In the rows, 128 means zero.
Where one turn sends some rows of the set: a few examples, then the rows asked:
z594: [105 180  93 136 149 114 128 161 137 128 105 158 124  82 113 125 151 128
  95 133 154 164]
z599: [125 143 144 148 179 107 156 134 141 116 130 148 133 155 156 131 102 106
 105 167 159 150]
z114: [134 129 116 118  98 146 137  99 124 118 122 158 118 129 118  88 134 126
 150 111 148 112]
z517: [118 127 150 150 166  99 156 132 134 103 131 148 132 167 143 133 100 114
 112 168 153 149]
z760: [123 126 114 125  99 150 136  89 124 120 125 151 126 135 122 101 131 137
 152 118 145 113]
z69: [109 182  97 130 139 117 117 150 136 125  95 164 115  89 119 127 164 132
 102 136 163 152]
z49: [106 177  91 133 147 109 126 145 129 126  97 157 126  82 117 134 162 128
 100 136 159 159]
z764: [102 181  94 132 144 125 124 151 130 118  92 157 119  88 112 134 149 120
  96 134 159 168]
z404: [136 100 121 168 148 124 157 134 138 133 139 170 140 125 114 163 135  90
 143 119 141 142]
z236: [ 97 138 144 134 119 106 117 172 148 151 129 112 126 118 108 132 142 144
 118 157 134 146]
z407: [135 132 144 152 175  97 154 134 143 106 131 133 135 151 150 122  99 107
 105 166 155 154]
z673: [125 131 150 147 174  90 154 134 141 111 126 146 135 156 155 123 101 111
 113 167 150 145]
z148: [115 138 146 150 171  96 158 137 143 117 130 144 126 154 151 129  89 114
 117 171 147 146]
z777: [134 118 109 132 133  96 135 109 136 103 115 133  91  76 103  92 104 116
 147 130 140 160]
z857: [111 175  95 134 141 120 121 154 121 124 102 160 121  80 116 139 165 123
 110 139 164 160]
z43: [134 126 119 128 138 100 127 106 134 102 123 131  96  71 100 107 101 118
 140 122 137 168]
z367: [137 104 122 174 145 126 158 131 129 127 138 161 138 131 121 170 135  91
 139 118 143 141]
z226: [134 102 123 173 148 130 147 133 134 136 133 170 135 127 105 163 133  93
 151 125 140 135]
z34: [124 134 154 150 166 104 154 133 139 102 126 147 132 155 145 123 102 105
 101 177 154 140]
z263: [135 136 118 126 104 160 134 106 129 116 120 160 117 138 122  87 127 133
 149 115 138 115]
z872: [127 130 109 120 104 148 140 102 121 122 123 151 121 137 126  94 125 138
 156 111 142 108]
z723: [131 119 114 130 132  93 132 112 131 103 124 136  93  76 102 101  95 124
 143 127 137 165]
z136: [111 176  97 138 141 107 124 148 144 124  92 162 121  76 121 130 160 122
  99 127 154 157]
z815: [101 127 151 141 114 102 129 168 146 153 118 111 118 119 105 131 137 141
 104 153 132 142]
z264: [124 124 112 124 110 152 141  93 126 109 120 154 116 140 129  89 122 139
 144 119 151 113]
z173: [124 119 113 119 103 152 142 114 130 114 117 147 114 143 124  91 130 141
 155 119 141 114]
z533: [104 133 145 135 111  99 124 166 146 155 127 113 125 123 101 134 143 143
 110 154 137 144]

z760 goes to z148
z517 goes to z594
z69 goes to z264
Now find these:
z764 goes to z263
z404 goes to z533
z872 goes to z673
z857 goes to z173
z367 goes to z236
z43 goes to z226

